Each pair is two rows. How far apart are they, by a hidden measure? 0 means very close, and 30 very far. Two or three weighted sums of its numbers give each row a place; it is the straight-line distance between the places.
[-11.   8. -41.  43.  -1.  -9.  14.  -4.  -1. -27. -13. -10. -19.  22.]
[ 41. -28.  28.  -5.   3.   7.  15. -17. -45.   1.  -4. -17.  17. -10.]: 24
[ -5. -23.  20.  28.  17.  20.  -1. -14.  -2.  -6.   2. -16.  -6.  12.]
[-12.  -6. -11. -34. -10.  -2. -26.  23. -25.  37. -14. -36.  13. -39.]: 16
[-38.  44. -10.   1.   2. -33.  19.  27.  32. -28.  25.  11.   2.   7.]
[  6. -35. -29.  -8.   0.  -2. -12.  -5. -23.  14. -39. -17.  40.   2.]: 6
[  5.  10. -32. -16.  26.  16. -22.  -1.  -6.  22. -22. -10.  15.  18.]
[-40.  33. -24.   9. -13. -18.  14.   9.   4.   9.  14.  -4.   0.  -3.]: 14
[ 45.   2.  -2.  22. -16. -23.  20. -10. -24. -29.  10.  -8.   7.   1.]
[  1. -31. -19.   9.  25.   4. -28.  -3.  -7. -14. -18. -12.   2. -23.]: 12
[-28.  37.  33.  24.  26.  -8.  11.  20.  44. -16.  23.  -3. -33. -29.]
[ -8.  32.  59.  28.  32.  24.  -8.  24.  63. -11.   1.  56. -20. -18.]: 20
[ -6.  -9.  -1.  58.  23.  -4.  11. -10. -21. -25.  -7.  18.  19.  -8.]
[ -9.  -7. -32.  12. -16.   2.   0. -14.   1. -16. -26.  -4.   9.  27.]: 3
[-14. -20.  -1.   6.  55.  20.  -3. -20. -15.   8. -33.   5.   7. -25.]
[  5.  -2.  -6.  23. -14. -10. -11.   0.   4.  14. -12. -16.   1. -23.]: 5
[ 31.  23.  60.   7. -29. -18.  41.  35.  16.   3.  69.  34. -18. -23.]
[-16. -17.   4.  -1.  19.  -8.  -7. -12. -29.  20.  -3.  -8.  -5. -13.]: 12
[-10.  19. -13.   5. -16. -44.  31.  -4. -15. -31.  10.   2. -10.  37.]
[-14.  -5. -38. -44.   9.   1. -17. -24.  -2.  -2. -15. -31.  26.  22.]: 15
[ 34. -20. -31.  -8.  38.  50. -38. -14.   0.  17.  -9. -19.   7. -14.]
[  3.   0. -19. -14.   7. -15.  18.  -6.  -8. -17.   4. -10.  -6.   0.]: 15
[ 22. -58. -10.  16.   7.   9.   6.  -5. -25.  32. -24. -18.   4. -30.]
[ 12. -34. -14. -32.  15.   7.  -7. -18. -35.   4. -21. -17.  12. -26.]: 9
[ -2. -18. -23.   4. -14.  -3.   0.  -3. -26.   8.  -8.  -1.   4.  36.]
[-24. -38. -17. -24.  -5.  -1.  -7. -19. -38.   3. -18. -26.  -3.  17.]: 16
[ 13.   7.  16. -13. -10. -16.  14. -16. -32. -11.  10. -13.  -6.  36.]
[-22.  -3. -26. -24.   2.  16. -36. -14.   0.  19. -17. -22.  21.  23.]: 8
[ 22. -11. -21.  -9.  26.  -2.  12. -12. -10.  -4.  -3. -22.   4.  31.]
[-13. -12.  -7. -38.   8.  22. -20.  27.   0.  -1.  -4. -10. -19. -10.]: 15
[-11. -14. -57.   9.   0.  -4. -26. -20. -30. -23. -42.  -1.   6.   5.]
[ 44. -39.   9.  28.  10.  26.  -3.  -4. -18.  13.   0.  18.   3. -39.]: 18
[ -4.   2.  12. -20. -17. -15.  -9.  -6. -19. -16. -16. -19.  11.   9.]
[ 55. -26.  25.  -2. -18.  30. -15.   2. -13.  37.  -8.  33.   6. -21.]: 20
[ 23. -42.  23.  20. -21.  34.   0.  -5.   1.  24.   0.  18.  11. -31.]
[ 28. -15.  10.  40.  22.  24.   0.  23.   8.   6. -27.  19.  -7. -32.]: 6
[ 14. -15. -21.  25.  12.  12. -22.  17. -36. -15. -27. -21.  41.   8.]
[ 13.  -6.  47.  21.  16.   0.   7.  22.  40.   6.  13.  30. -15. -33.]: 20
[ 43. -13.  10.  15.  46.  36. -11.  -4.  38. -26.   6.  23. -14. -22.]
[-20. -22. -27.   9. -18.  10. -25. -12. -19.  27. -28.  -7.  -3.   4.]: 22
[ 52. -27.  16.  20. -31.  12. -19.  -4. -21.  18.   8.  -7.   6.  10.]
[-14.   2. -22.   1.  10. -10.  17.   0.  -5. -36. -30.  13.   0.   2.]: 14
[ 14. -24. -22.  -1.  28.  22.  -5.   4.   4.   7. -31. -16.  -3.  -3.]
[ -1. -19.  19.   6.  -8.  -3. -12. -20. -28.   9. -12. -28.   5.  10.]: 4
[  9.  46.  44.  13.  -3. -59.  74.  38.  43. -18.  71.  33.  -7.  -6.]
[-36.  50.   5. -34.  -3. -40.  32.  24.  23.  15.  53.  32.  15. -11.]: 7
[ -2. -31.  -9. -19.   2.  10.  -6. -37. -25.  13. -21. -21.   7.  26.]
[ 20. -37.  -7.  18. -26.  26.  -9.  -4. -10.  44.  -1.  -4.   3. -16.]: 7
[-26.  61.  28.  29.  27. -46.  36.  26.  78. -40.  55.  28. -27. -31.]
[ 26. -21.  19.  10.   9.  43. -49. -12.  14.  -9. -34.   9. -11.   3.]: 17
[  5.  -1.  34.   4. -31.  15.   9.   0. -28.  17.  16.   1.  -6.  -4.]
[ 24. -21.  -4.  25.  12.  11. -26.  15.  -5.   7. -29.   2.  -5. -32.]: 11
[-15.   4. -24.  -1.   6. -10. -11. -28. -25.  -8. -21.  12. -11.  13.]
[-28.  66.  -1.  34.  -8. -26.  19.  20.  48. -66.  40.  31. -24.  30.]: 12
[ -9.   1.  -5. -11. -19.   2.   9.   5. -14.  -3. -27.  15.   7.  31.]
[  4.   0. -44.   4.  19.  -5.   0. -23.   7.  -8. -21. -21.  -4.   1.]: 11
[ 38. -16.  32.  -1.  28.  33. -49.  14.   9.   7. -15.   3.   3. -22.]
[-17.   8.  31.  54.   6.  -1.  11.   1.  43.   0.   6.  16.  -2. -16.]: 16
[ -4.   7. -13. -29.   3.  -3.   1.  -9.  -7.   4. -14.   7.   6.  22.]
[ -2.   7.  19.  28.  17.  15.   1.  -6.  39.  17.  -1.  15. -19. -36.]: 9
[-31.  30. -13.   2. -20.  -9.  48.   9.  35.  19.  22.   0.   7.   9.]
[  8.   7.  -4.  18.  46.  -1.  -4.  26.  33.   0.  -3.   2.  -6. -18.]: 17
[  9. -11.  13. -16. -33.  -5.  30.  23.   0.  21.  30.  12.   0.  -6.]
[-24.  28. -13.  -1.  -1.  -2.  -6.  17. -11.  10. -11.  -7.   6.  18.]: 17
[-20.  42.  57.  34. -28. -32.  78.  18.  37.   0.  59.  33. -14. -14.]
[-21.  -9.  -8. -13. -14.  16.  -7. -12. -11. -16. -13. -12.   5.  16.]: 17
[  3. -18.  14.   8.  25.  -1. -53. -15. -18.  14. -24. -16.  17.  -7.]
[-13.   5. -40. -43.  15.   2.  -9. -21. -29.  -6. -35.  -2.  23.  37.]: 16
[ -2.   1.  14.  24.  69.  33.  11. -13.  41. -40.  -8.  36. -38. -59.]
[  7. -22.  20.  30.  17.  18. -15.   2.  10. -10. -25.   9. -10. -10.]: 10
[ 25. -36.   7.  11. -30. -12.   1.  30. -28.  -8.  -6. -39.  -6.   2.]
[ 11. -14.  16.  -7. -10.  -1. -20. -14.  -8.  -5. -11. -23.   4. -13.]: 13
[ 44. -34.  25.  26. -21.  19. -20.   3. -18.   7.  -3.  21.   7.   4.]
[-17. -11. -28.   0.  -1.  -5.  -3. -23. -11.   0.  -5.  -4. -13.   5.]: 18
[ 30. -19.  14.  53.  -8.  13.  26.  23.  34.  18.   1.  13. -13. -29.]
[-16. -14.   4.  -7.  18.  -1. -10.   1.  -1.  -7. -24. -14. -13.  15.]: 18
[ 30. -28.   6.   1. -49.   9.  22.  20. -32. -17.   8.   3.   9.  25.]
[-22.   2. -35.   8.  27.   3.   1. -16.   3. -49. -24.  -2.   1.  -8.]: 4
[ 34.   3.   7.  33.  36.  31.   3.  27.  50. -12.   3.  43.  -5. -48.]
[-34.  65.  11.   9.   5. -37.  41.  23.  42. -17.  66.  25. -16. -15.]: 17
[  8. -13. -21. -29.  15.  27. -46. -22.  -6.  25. -29.  -8.  19.   0.]
[-21.   2. -14.  -9.  21. -18.  -8.   3. -18.  11. -17. -20.  -4.  22.]: 13
[  0.   2. -13. -59.  -7.   1.  -7. -23. -20.  18. -27.  -8.   9.  36.]
[ -7.  -3.  15.  42. -25.  -2.   1.   9.   5. -12.  -7. -13.   3.  18.]: 15
[ -9.  10. -54.  -7.   9. -13.  -7. -20.  -8.  26. -13. -27.  15.  25.]
[-16.  28. -14.  18.  21. -12.  18.  -1.  13. -18.  16.   2. -17. -33.]: 11
[ 16.  -7.  55.  29.  -7.   3.  12. -10.   3.   8.  23.   5.   8. -11.]
[ -5. -10.   2.  21.  37.  31. -33.  -9. -12.  14. -30.  -9.  11.  16.]: 12
[ 31. -51.  12.   0. -13.  -4. -16.  13. -21.  -6.  -2. -14.  11.  -7.]
[-11.   4.   8.  -2.   7.  -4.  -5. -22.  10. -13. -23.  -5.   7.  24.]: 21
[ 41. -31.   5.   4.  -9.   5.  17.  -4. -33. -10.  17. -12.  -3. -44.]
[  6.   0. -53.  11.  11.  27. -20. -17.  -1.   0. -14. -11.  -2.   1.]: 23
[ -1. -23.  -8. -27. -17.   7. -16.   2. -33.   9.  -8. -14.   3.  22.]
[ -1. -32. -10.  -4.  21.  24. -45. -11. -23.  43. -35. -17.  16. -13.]: 14
[-19.  16.  -9. -13. -27. -14.  -5.  -3.  13.  22.  10.   2.  15. -11.]
[-21. -19.  13. -37.  -9.   1.   0. -25. -20.  29.   7. -28.  20.  24.]: 7
[  1.  11.  31.  51.  55.  19.  -2.  29.  44. -30.  -6.  34. -18. -35.]
[ 13.  -2.  20.  64.  34.  25. -11.   2.  43.  16. -11.  39.   0. -22.]: 18
[-12.  23. -22.   9.  13. -16.  -2.   8.  20. -11.  18.  -2.  -9.   5.]
[ 14. -17.   0.  19.  39.  28. -19.   8.  10.  19. -31.  -6.  -5. -22.]: 11
[-18.   0.  10. -42.   9.  -7. -13.   0. -37. -11.   4.  -9.   9.  10.]
[ 46. -19.  28.   4.  -3.  13.  16.  31.  11.   7.  18.  12.  -8.  -8.]: 18
[ -9.   5. -15. -15. -14.  -4.  -7.  11. -24.  17.  -1. -27.   4.   6.]
[ 22. -11.  20.  22.  60.   4. -27.   5.   0.   0. -18.  25.   2. -37.]: 17
[ -8.  16. -13. -28.  -5.  -5. -24.  13. -20.  25. -16. -26.  16. -10.]
[-13.  67.  58.  -5. -40. -29.  61.   3.  37.   9.  64.  46. -17.  -2.]: 18
[-14.  -2.  -7. -30.  -5.   3. -23.  -7. -11.  16. -11. -23.   4.  14.]
[-20. -22. -13. -30. -16. -19.  -5. -28. -51.   5. -14. -26.  25.   6.]: 11
[ -3.   5.  33.  44.  31.   7.   5.  27.  56.  -1.  -5.  43.   2. -11.]
[-12. -18. -41. -12. -22.   5.  -5.   5. -21.   1. -16. -14.  10.  28.]: 28
[-49.  -8. -44. -13.  42.   2.   3. -15. -21.   7. -35.   0.   4.  -4.]
[  4.  -2. -33.  36. -10.   4.  -5.   3. -29.   1.  -4.   6.  12.  18.]: 15
[ -7.  15.  -1. -35. -37.   6. -18.   6. -19.   4.  -6.  -3.   1.  17.]
[ 19. -17.   5.  18.  55.  18.  -8.  -4.  15.   6. -18.  26.  -9.  -9.]: 14
[ 28. -41.  11.  30.  30.   8.  -1. -11.  -5. -10. -17.  12.   5. -60.]
[ 45. -42.  10.  20. -22.   0.   2.  19. -33.  -1.   7. -26.  -5. -25.]: 11
[  3.  -3.  20.   0. -23.   7. -18.  -3.  -8.   4. -16.  11.  -5.  30.]
[ -2.  -5.  12. -39. -14.  22. -12. -31. -25.   9.  -8. -12.   8.  36.]: 6
[-24.  48.  13.   8.   8. -19.  22.  -9.  24.  10.   6.  10.   5. -28.]
[-24.   3. -22. -50.  -8.   0.  -7. -30. -28.  16. -12. -13.  24.  35.]: 13
[ -8. -18. -33. -22.  -4.  -5.  -1.  -6. -30.  13. -11.  -4. -16.  38.]
[-12.   3.  26.   1.  -1. -24.  26. -20.   5. -24.  17.   0.  16.  10.]: 16
[-25.  13. -27. -34.  11.  -9. -10.  -7. -12.   1.   9. -19.  11.  24.]
[  2. -11.  -7. -21. -16.  16.  11. -16. -27.  -2. -22.  -9.  12.  35.]: 13
[-42.  81.  -1.  17.   5. -37.  59.  30.  46. -11.  61.  27. -14.   5.]
[ 22.   2. -36. -38.   7.  25. -62.  32. -10.  28. -18. -25.  10.   8.]: 18
[-34.  22.  -7. -27. -11.  -7.  21.  -1.  19.  24.  16.  -4.   5.  14.]
[  6.   7. -31. -26. -14.  13.  -7. -26.  -4.  33. -12. -19.  16. -12.]: 5
[ 35. -36.  24.  25.  -5.  27. -27.  -6.  -4.  35. -26.  14. -12. -25.]
[  5. -24.  -5. -20.  26.  28. -37.  -2.  -4. -18. -37.   5.  -2. -17.]: 18
[ -1.   5. -16.  -8.  10.  18.  -8. -18. -25.  13. -21.  -5.   4.  19.]
[  4.   8. -11. -17.  -6.  -4.   4. -11. -25. -26.  11. -12.  13.  32.]: 13
[ 47. -25.  47.  -7. -41.  22.  -7. -14. -20.  32.  -5.   7.   4.   8.]
[-21.   7.  -6. -31.  -1.  -4. -36.  -7.  -8.  12. -12. -20. -13.  11.]: 19
[ -4. -23.  -7.   0.  23.   6.  -8.  22.  15.  13. -34. -25.  23. -18.]
[ 16.  -9.  -7.  -9.  16.  27. -41.  18.   7.   0. -35.  -7.  -7.   3.]: 9
[ 12. -26.  -9.  -7.   1.   7. -25.   0. -15.  19. -20.  -9.  -1.  22.]
[  3. -15.  13.  -3. -15.  -6.  -1.  -4.  12.   8. -20.   7. -14.  -5.]: 4
[ 21. -17.   8.   9.  39.  35. -43. -17.  13.  -1. -21.  29. -13. -12.]
[ 38.   6.   5.  72.  53.   9. -18.  -4.  48. -26. -16.  33.  -9. -33.]: 10
[  3.   7. -26. -40. -11.  15. -24. -10. -25.  17.   3. -20.  10.  58.]
[  4. -16. -34.  11. -20.  -9. -27. -21. -22.  -7. -27. -35. -10.  30.]: 8
[ -2.  32.  37. -39. -42.  -4.  -2.  14.  -1.  31.  25. -10.  -3.  15.]
[-19.   2.   5.   5.  10. -26.  -1.   4. -17. -30.  -7. -17.  -9.  12.]: 19
[ 15.   7. -28.  17. -25.  -3.  22.  -7.   3. -59.  -7.   9.  -4.  88.]
[ -8.   1. -45. -36.   5.  -9. -22. -20. -28.  18. -12. -23.  14.   9.]: 26
[ 47. -22.  43.  13. -22.  22. -10.  40.  -7.  -1.  -2.  16.   2. -43.]
[-30. -13.  -8. -55. -25.   4. -25. -40. -12.  10. -27. -30.  -2.  16.]: 14
[-22.  -7. -19. -28.  -7.  17.  -9. -24.  -9.  22. -20.  -6.  11.  24.]
[ 61.  -6.  14.  75.  29.  14.   1.  -1.  46. -17.   9.  40. -13. -56.]: 17
[-28.  43.  -4. -12.  -5. -29.  37.  13.  23.  14.  59.  10. -28.  -5.]
[-22.  55. -10. -39.  -6. -15.   4.  14.  50.   5.  33.  18.   7.  10.]: 17
[ 25.   1.   7.  19.  43.  16. -11.  22.  24.   4.  -2.  33. -25. -56.]
[-28.  43.  17.  -1.  19. -34.  55.  27.  73. -13.  38.  31. -18. -19.]: 3
[-46.  86.  44.  31. -41. -35.  64.  42.  66. -29.  65.  35. -19.  -1.]
[  8.  -7.  -2.  -4.   2.  42. -19.  -2.  23.  16. -28.  -4.  21.   0.]: 13
[-21.  52.   1.   6. -11. -43.  21.  21.  41.   3.  49.  27. -17. -18.]
[-14.   8.   1. -11.   0.  15.  -7.  -7.  -1.  -5.  -8.  -5.   6.  24.]: 14
[  6. -19.  20. -29.  -2.   3.  19. -35. -22. -21.   8. -32.  -6.  18.]
[-17.   0. -20. -13.  -9.   7. -12.  -5.  -1. -13. -13.  16.  32.  36.]: 19
[-15.  13. -18. -29. -19. -15.  12.   1. -25.  33.  -5.   6.  10.  21.]
[ 13.  -5. -13. -19.  -6.  -3. -17. -17. -31.  -3. -14. -12.   8.   1.]: 11
[-19.  -2. -20.  15.  -4.   8. -15.  10.  21. -19.  -4. -23.  -7.  29.]
[  8. -18. -55.  28.  19.  -8.  -8. -15. -21.  -7. -11. -39.   7. -11.]: 12
[-17.  -3.  23. -35.  20.   8. -18. -14. -17. -14. -13.  -3.   6.  36.]
[-33.   0.  -3. -28. -33. -11.  26. -10. -18. -28.   8.  -9.  13.  49.]: 13
[-24.  12. -51. -12.  28. -33.  -7.  -2. -24. -31.  -6. -13.  23.  14.]
[ 20.  -3.  11. -40. -68.  12.  36. -31. -20.  46.  19.   5.  23.   7.]: 28
[  5. -15.  -1.  -9. -10.  -1. -38.  -3.   7.   2. -22. -26.  -2.  13.]
[  3. -18.  40.  22.  19.   9. -13.   6.  11.  -9. -16.  14.   1. -27.]: 3
[-29.  69.  19.   0. -19. -53.  62.  22.  45. -13.  69.  50.  -5.  26.]
[ -3.  -2.   4. -32.  -8.  -1. -12. -16.  -7.  -9.  -2. -15.  -9.  19.]: 15
[ 10.   5.  30. -22. -51. -14.  46.  15.  11.   8.  39.  36. -13.  -1.]
[  4. -17. -15.  -8.  22.  24. -32.  34.   7.   5. -13.  17.  -9.   0.]: 12
[  3. -20. -22.  -1.  24.  29. -50.  19.  -6.   2. -31.   6. -19. -16.]
[-25.  12. -14. -10. -23. -10.   1.  -8.  -1.  15.   0. -17.  16.  17.]: 10
[ -8. -13. -38. -28.  -8. -26.  16.  -4.  -3.  23.  -8. -33.  12.  17.]
[-31.  -8. -14. -24.   1.  -7. -13. -15. -12.  18. -19.   0.   8.  19.]: 8
[-42.  36.  18. -17.  10. -32.  47.  -4.  39.  -8.  40.  26.   5. -13.]
[-24.  21.   3.  -2.   0. -16. -10.  -6.   1. -37.   9. -17.  10.  -2.]: 16
[ 32.  -5.  32.   5. -41.  13.  10.  19.   6. -12.  21.   4.  16.  24.]
[ 19. -16.   1.   2. -25. -16.  21.   1. -19. -13.  -6. -13.   2.  24.]: 13
[ -2.  45.  52.   8. -16. -35.  71.  25.  36. -21.  78.  40. -34.  -6.]
[  4. -14. -13. -15.   8.  -4. -19. -21.  11. -19. -27.   0.   3.   6.]: 8
[ 24.  14.  25.  56.  37.   9. -23.  13.  47. -35.  -3.  35. -43. -46.]
[ -1. -12.  -5. -44. -34.  15. -11.  -1. -13.  22. -35. -16.  -4.  32.]: 8
[ 30. -18.  18.  20. -34.  11.  23.  31. -19.  17.   0.  -1. -11. -35.]
[ 14. -13. -10.  -1. -19.  10.   3. -33.  -6.  19. -11.  -6.  13.   3.]: 11
[-17.  11. -12. -26.   6.  -8.   4.   0. -14.  -5.   1. -43.  15.  -4.]
[-18.   9.  11. -13. -16. -12.   9.  -8. -29.  13.  -3.  -4.  13.  27.]: 16
[-19.  34.   9.   2.  -6. -21.  37.  27.  48.   1.  39.  27.  -8. -34.]
[ 15.  15.  52.  10. -19. -29.  27.  19.  20.  11.  53.  30. -25. -22.]: 3
[ 23. -12.  19. -28. -36.   5. -19.  18. -10.  30.  18. -11.  16.  21.]
[-35.   6.   4.  -4. -18.  -7.  26.  12.   0.  13.   9.  -7.  11.  17.]: 14
[-32.   9. -51. -52.   5. -12. -25. -17. -24.  16.  -4.  -1.  21.  39.]
[-10.  67.  25.   9. -33. -30.  51.  38.  52. -23.  73.  31. -26.   1.]: 9
[-15.  20. -21. -12.  -6. -20.  14.  14. -20. -18.  -5. -19.  25.  41.]
[-22.   5.  49.  33.  31.   3.  17.   9.  16.  31.   9.   0.  -3. -34.]: 16
[  0.  -5.  -2. -33.  18.  34. -36. -19. -12.  40. -17.  -2.   0.   0.]
[  2.  11.  42.  11. -20. -36.  40.  28.  -6. -12.  42.  -3.  14. -12.]: 15
[ 23.  -7.   6.  52.  58.   2. -27.  12.  29.  -6.  -1.  33. -25. -27.]
[-31.  -6. -36. -10.  -3. -18.   5. -30. -15.   2.  -8. -19.  -1. -30.]: 21
[ 19.  -3.   0. -21.   0.  12. -30. -23. -13.  18. -20.  -4. -16.  12.]
[-23.  35.  -4. -11.  -2. -21.  21. -16.   6.  -1.   3.  13.  -8.  17.]: 7
[ 21. -14.  19.  42.  59.  23. -33.   4.  45. -10.  -8.  17.  -4. -37.]
[-23.  -8.  -1. -20.  10.  12. -11.  -2.  -2.  -5. -15. -14.   0.  34.]: 20
[-20.  -4. -20. -13.   6. -14. -32. -25. -16.   8. -38. -26.  13. -10.]
[ 23. -27.  23.  34.   4.  10.  -7.   9.  -3.   6.  -5. -10.  -7. -38.]: 5
[-19.   8. -14.  -6. -31.  -6. -10.   5.  21. -17.  16.  12. -12.   6.]
[ 17.   9. -21.  -4.  11.  -1.   1.  20.   6.  -4. -12.  27.  11.   8.]: 14
[ 20. -20.  16.  -2. -44.   7.   6.  35.  -1.  -8.   0.  20.   7. -25.]
[-46.  75.  40.   4.   9. -54.  60.  23.  58. -30.  58.  29.   0. -18.]: 10
[ 11.  18.  42.  40. -18. -58.  57.  19.  18. -33.  54.  25. -18.  -7.]
[ -4.  73.  61.  35. -56. -42.  62.  39.  40. -25.  92.  38.  -9.  -3.]: 14
[  7.   0.   0. -30. -35.   9.   1.   6. -13.  14. -14.   1.  22.  47.]
[ 33.  -5.  -4.  13. -23. -23. -21.  -8. -18.  22. -19.   1.  -2. -38.]: 14
[-18. -17. -41. -10.  23.   0. -25. -11.   4.   7. -19. -13.  12.   0.]
[ -2.  -5. -11. -17. -10.  -2. -11. -17. -20.  -4. -14. -34.  -9.  -6.]: 6
[ 39. -16.  44. -47. -19.   1.  -7. -18. -39.   1.  10. -18.   2.  24.]
[-14.  22. -17.  -7. -31. -12.  24.  32. -12.  25.  31.  24.   9.  21.]: 22
[-47.  36. -11. -41. -16. -13.  13.   8.  13.  -3.  17.   2.   6.  16.]
[-25.  34.  10.  14. -25.  -8. -17.  26.   9.  18.   2.   9.  10.  11.]: 17
[ 27.   6.  20.  -1. -47.  10.  -6.  22. -15. -13.  19.  14. -15.   7.]
[-19. -14. -14.  -7.  -1.  15. -32. -14. -11. -19. -26. -24.  12.   7.]: 6
[ 25. -23.  -8. -21.  20.  27. -17.  -4. -14.  14. -50.   6.  12. -10.]
[  5.   8.  38.  27.  32.  23.  -1.   5.  58. -29.   6.  41. -10. -30.]: 6
[ 14. -18.  15. -15.   2.   0. -10. -22.  -7.   6. -21. -10.   0. -16.]
[ -5. -16. -15.  -1. -33.  11.  -2.  -9.  17.   7. -10. -10.  -6.   6.]: 13
[-12. -33.   6.  -2. -10.  26. -33. -18.  -2.  11. -15. -21.   3.   8.]
[ 53. -23.   5. -28. -59.  -9.  25.   0. -33.  28.   9.  -7.   2.   7.]: 11
[  0. -10. -24.  17.  -2.  10. -13. -30. -24. -10. -44.  14.  18.  33.]
[  3.  55.  32.  30. -12. -46.  83.  26.  46. -35.  80.  55.  -2. -22.]: 22
[-23.  80. -28.  25.   3. -50.  60.  49.  53. -38.  70.  35. -15. -10.]
[ 11.  -3.  21.   4. -34.  -9.  23.  -3.   9.  -8.  31.  14.   5. -24.]: 9
[ -6.  -7. -17.  -4. -12.  -2.   4.   8. -11. -21. -24.   1.  -1.  19.]
[ 53. -35.  -8.  -4.  -6.  12.   4. -11. -27.  -7. -28.   1.  10. -21.]: 14
[-11.  54. -18.   6.  29. -28.  22.   5.  47.   0.  34.  17.  -9. -16.]
[ 11.  -5. -26.  27.  20.  -1.   1.  10.  40.  -9.   3.   4. -24. -31.]: 11
[ 44. -38.  26.   2.  -2.  13. -38.  20. -13.  23. -11.  -2. -11. -61.]
[-63.  74.  16.   1.  -3. -56.  41.  12.  28. -24.  61.  19.   8.  18.]: 18
[ 10.  -1.  22.  31.  52.  50. -16.  -2.  25. -28.   6.  26. -27. -50.]
[-21.  14.  -4. -11. -21.   1.  17.  11. -14. -10.  14.  -1.  17.  34.]: 10
[-23.  69.   9.  17. -24. -39.  29.  47.  54. -18.  58.  20. -10.  -3.]
[ -4.   6. -43.   6. -11. -15.   3.  -1. -15.   5.   2. -13.  -7. -16.]: 14
[  8.   3.  -7. -35. -13. -10. -14.  21. -10.  25.   6. -17.  24.  21.]
[ 19.  -6.   6.  71.  28.  22. -13.   3.  66. -11.   9.  42. -26. -22.]: 15
[ 38. -22.   7.  18.  10.  -6.  -7. -11. -14.  23.  -9. -10.  14. -29.]
[ 15.   9.  10.  34.  44.  17. -47. -37.  36.   2. -23.  55. -18. -38.]: 14
[-32.   8. -30. -44.  -4.   6. -16. -24. -16.  28.   2. -16. -17.  23.]
[ 20. -22.  -9.   2.  46.  29. -19. -13.  -2.  16. -33.  -7.   6. -11.]: 20
[ 26.  23.   5.  29. -12. -32.  21.  -3.  28.  -3.  52.  21.  -8. -20.]
[  8. -13.   0.   6. -16.  19. -17. -15.   3.   2. -16. -19.  11.  31.]: 17
[ 27. -32.  11.  12.  18.  30. -25.  12.   8.   6. -18.  14.   3. -11.]
[-19.  13. -25. -19. -23.   4.  -9.  -8. -15.  14. -18.   6.   9.  50.]: 21
[ 17.  -5.   0.   3.  -8.  -6.  21.   3. -10.  12.  23.  12.  28. -16.]
[ 34. -26.  45.  37.   1.  17.  14.  -8.  33. -29.   2.  -1. -12.  -9.]: 12
[-10. -11. -12. -21.   8.   1. -18. -10. -12.  -4. -21.   3. -12.  38.]
[  6. -30. -12.   9.   1.  18. -16.   1.  -1.  20.   4. -22.   7.  25.]: 7
[ 44. -43.  -5.   4. -10.  42.  -9.   4. -24.  19. -14.  18.  -1. -11.]
[ 49.  -9.  43.   9. -28.  11.   9.  12.  31. -24.  23.  27. -12. -35.]: 16
[-60.  40.   0.  21. -13. -35.  18.  11.  20. -14.  10.   9.   1. -20.]
[ 28. -16.  32.  -3.  -3.  26. -17.   4.  -9.   8.  -8. -12.  -8.  -4.]: 13
[  8.  -9.  -8.   7.  12.   5. -19.  -1.  12.   2. -20. -16.   4. -13.]
[-10.   8. -10.  40.   9.   0.  -1.  -2. -10. -22. -15. -10.  -6.  -3.]: 18
[  9. -10.   4.  -1.  21.  19. -24. -13.   4.  -7.  -6.  23.  16. -22.]
[-29.  15.  -2. -11. -22. -21.   7.   9.  -3.  39.  15. -29.   3.   5.]: 7
[-21.  -8. -40. -13.  10. -13.  29. -29.   4.   6. -10. -40.   5.  12.]
[-17.   3.  -6.  -8. -13. -16.  26.   5.  -4.  -2.  11. -15. -21.   3.]: 7
[  0. -22. -19. -13.  -9.  12.  10. -14. -38.   8. -30. -27.  -4.  30.]
[ 33.   8.  52. -11. -39.  15.  14.  33.   8.  10.  31.   5. -28. -15.]: 17
[ 50. -48.  -5.   5. -23.  26.  -8. -32. -23.  21.  -7.  -8.   9.  -8.]
[-21.  40.  -4.  -5.   4. -25.  12.   3.  17.   2.  36.  10.  16. -27.]: 6
[  2.  12. -28. -28.   4. -25. -21.  -1. -12. -15.   9. -31.  -3.  11.]
[ -9. -11. -17. -17.   4.   4. -30.   2. -19.  21.  -9. -22.  -1.   0.]: 8
[ -7.  -9. -15.  -6.   9.   0.  -1.  -4.   4. -25.  -2. -20.   3.  11.]
[ 32.  -4.  21.  -1. -70.  14.   9.  18. -20.  25.  12.  24.   6.  52.]: 27
